The rows of M fall into 4 groups, which share some directions, and each row is roughly a mix of its group's hidden directions.
M, 128 rows:
-4 -6 5 -20 3 1 -23 -8 19 9

-14 -8 -5 4 4 13 20 23 -11 1

-2 -1 1 2 -8 -22 -27 -4 2 14

-1 -6 -3 -19 -4 25 13 12 -14 1

-12 10 -6 3 0 0 34 -8 -3 -5

-4 -2 -9 -5 4 6 -23 13 25 -6

-9 0 18 9 -6 9 24 -6 -14 -11

12 4 -24 4 2 -2 -17 6 -4 21

-9 3 8 28 -6 -7 15 -7 -14 3

-4 5 -4 24 -6 5 24 2 -8 -13

2 -1 -1 -16 -5 27 14 11 -13 1

-13 5 2 20 -7 7 24 -13 -10 2

-4 7 -1 5 -7 -28 2 0 24 3

-9 14 3 -22 -7 7 8 3 13 21

14 -4 6 -1 5 -6 -34 2 -1 8

14 -13 22 10 8 3 -17 -12 3 9

10 -33 0 6 6 -3 -6 -13 -7 0

13 7 13 0 8 -3 -25 -19 9 5

12 -10 7 9 20 16 -9 1 19 7

7 13 12 4 -9 -16 -20 -12 -8 15

8 2 -6 -3 0 10 23 -19 -11 -17

-15 6 -7 -4 -13 5 28 0 14 -3

2 -4 16 -24 10 5 -22 3 5 0

-8 -5 6 15 -18 -4 25 4 -7 -12

-13 -6 -6 4 -14 -10 16 19 -18 9

3 -15 -3 7 19 -14 -8 -19 -15 -7

0 7 -2 -16 18 1 -23 -6 11 13

1 -23 14 2 -20 -3 -8 -14 -6 10

7 2 -3 20 -6 -18 -15 -12 18 -4

-13 1 2 -2 -7 2 12 31 -5 -11

11 -10 -1 24 9 -10 -10 -9 -9 -17

-16 7 -15 -16 -21 -7 10 7 -10 -2

-14 3 10 24 -4 2 17 5 -3 -17

19 -5 4 18 15 -1 -3 -16 -15 -10

9 -12 -14 -10 0 7 20 -11 9 -19

22 -3 -15 14 0 7 -8 -8 -15 14

2 3 7 23 -13 -3 5 5 -2 -27

-13 -6 -8 5 -9 10 17 26 -8 2

10 10 -10 -13 2 -12 10 -13 -17 -19

11 -6 7 2 14 11 -15 -8 20 18

-10 7 -30 -8 0 -8 16 0 -10 2

16 12 2 1 -11 -1 -22 -22 4 1

-11 1 2 -5 7 -11 -26 5 6 21

-4 3 16 9 4 -5 -21 10 -8 23

-1 4 6 20 -2 -6 17 14 -10 -22

7 -6 -6 16 8 -24 -8 -17 2 -11

-3 -4 -4 15 -2 -28 -12 -8 15 -5

12 12 4 1 -18 -1 -24 1 9 14

-1 4 -4 -26 13 3 -17 -1 20 3

-3 8 -13 -15 -9 -14 10 -8 -23 -10

-10 -16 20 8 -19 1 -3 -8 -7 15

-13 4 -18 3 -7 0 28 4 11 -8

-11 0 0 -24 2 17 14 12 -12 7

10 17 -8 0 -15 17 -1 -12 9 -17

2 -10 -5 18 7 -21 0 3 -8 -23

15 -14 19 -1 1 8 -20 -10 10 9

-9 -10 -9 -1 -17 -1 -17 22 7 11

-6 5 -9 -24 7 6 -18 10 14 10

7 4 -2 -5 16 27 12 -14 -1 -11

-5 15 -13 -14 -11 -14 9 4 -15 -17

0 -15 19 19 11 17 -5 9 7 6

-1 -7 -8 1 -13 8 27 13 -17 3

-1 2 23 -4 -11 -4 -21 6 -19 1

16 -10 15 6 11 6 -12 -16 16 11

-13 -9 12 1 16 -8 8 17 -20 -8

-14 -3 -4 0 -1 9 21 26 -9 6

-2 7 -33 -12 4 -9 11 -2 -5 -2

-6 3 -4 10 -10 7 1 16 -25 20

-13 6 2 -19 -13 11 11 19 7 11

17 -8 -10 -4 -12 5 23 -9 0 -17

14 0 -9 -13 10 4 -28 1 3 14

6 -6 14 1 -5 -16 16 -24 -11 4

-3 -10 4 3 1 -20 -25 -2 -4 19

20 -1 0 0 3 9 -6 -28 4 14

2 -2 -5 -13 9 7 -30 3 15 9

0 11 -12 -17 -6 -8 18 -7 -15 -18

-8 -9 -2 5 -2 9 22 21 -18 7

-13 -16 -17 2 -2 10 19 13 -7 -10

3 3 -15 -14 4 14 14 -23 -2 -13

-4 -6 -7 3 -15 9 13 29 -4 9

2 -2 6 2 -7 -1 19 -25 -16 13

-6 -1 -11 9 -2 13 -15 26 12 -11

-10 -3 -2 -5 -2 2 -18 25 18 -9

2 9 -2 26 -6 -10 -12 6 5 -19

4 12 -27 -22 2 -7 5 -3 -5 -7

-25 4 -21 -8 8 7 1 -9 -3 -12

12 24 -4 -6 23 -6 -5 0 -6 -11

8 -10 3 9 -11 -4 -13 -3 -19 25

14 -20 18 8 1 7 -19 -3 10 2

6 4 -11 0 -14 22 22 3 -6 -10

15 -3 4 5 -8 27 -15 -12 2 11

12 -19 1 7 16 10 -18 -2 7 14

12 6 -2 10 -12 2 5 -18 -1 -28

-2 0 -14 6 -17 -2 30 -2 -9 3

8 -12 -7 -11 1 -13 2 -24 12 16

1 3 12 -17 14 -7 5 -8 17 -22

13 14 -18 -8 27 2 -4 2 5 -4

-4 3 -23 0 2 0 27 -2 12 -9

-15 13 7 -13 19 -5 -2 -1 20 -11

-9 -16 17 2 -28 0 0 -7 2 8

-9 -11 0 0 -4 -24 -18 10 2 18

-5 0 -12 2 0 9 -6 20 21 -19

12 9 -13 18 3 -16 -2 -12 0 -21

-15 -3 -6 5 -13 2 32 -4 5 -4

-12 -11 21 2 -25 4 10 -9 -1 5

0 -8 14 1 -11 -10 13 -24 -12 12

-7 -14 -10 -8 0 4 24 16 -12 10

17 -3 -7 0 -6 27 -11 -17 -4 4

2 24 -1 2 -6 3 -7 -17 10 -21

-8 5 -13 -2 2 2 -11 28 15 -10

8 -2 2 19 16 -21 1 -8 -9 -16

-5 -13 17 -2 -23 -5 -4 -15 -13 11

-5 1 -2 -2 7 14 -21 23 14 -10

3 4 -6 19 1 -28 -4 -6 10 -14

1 4 16 -2 4 -6 19 -23 -17 5

-4 -11 -10 -1 -10 9 24 20 -10 6

7 -3 -13 -1 -10 8 24 -10 -5 -22

14 2 5 3 1 -10 -18 -24 11 -13

5 -3 18 8 2 -16 6 -24 -13 8

13 -7 -4 19 9 1 -5 -4 -18 -22

15 -7 5 -2 10 0 -32 3 -3 6

-1 23 -14 -13 12 2 12 10 -5 -15

17 -2 -4 25 3 -10 -2 -6 -4 -21

5 1 3 -18 -3 28 13 6 -8 10

-4 -27 2 11 -10 1 5 -16 -1 17

2 -3 -7 -15 -6 26 13 10 -14 -5

12 4 2 0 5 -4 -19 -29 7 -10

-1 3 -3 19 -2 -20 -20 -11 14 -4
Here is one row of each group, with its name. Which group are the others in?
0 25 8 3 -1 -7 -22 -15 8 -5 -> P
-3 2 9 -16 7 16 -8 23 2 -17 -> H
0 -9 7 -13 -1 29 5 10 -13 9 -> N
-11 -12 16 1 -28 -3 5 -8 -10 4 -> G

-17 19 -3 13 -1 -8 -17 10 0 -15 -> N
-16 1 9 17 11 -5 11 3 -13 -21 -> P
-5 2 4 12 -12 -8 27 4 -20 -2 -> H
8 -7 8 -1 -9 17 -3 1 -27 15 -> H
5 -8 12 0 4 -5 -11 -19 14 24 -> N
12 17 -13 -12 13 0 -5 12 8 -20 -> G
13 6 17 3 -9 3 -1 24 8 18 -> P
-25 0 16 -8 13 -12 1 14 -5 9 -> N
9 -24 5 13 12 9 -8 -10 7 15 -> G
-6 2 21 -4 -1 -6 18 -15 -20 7 -> H
6 -19 -3 -12 -5 -15 7 10 -2 24 -> P
-13 17 -21 -8 -2 -5 22 4 -6 -6 -> G
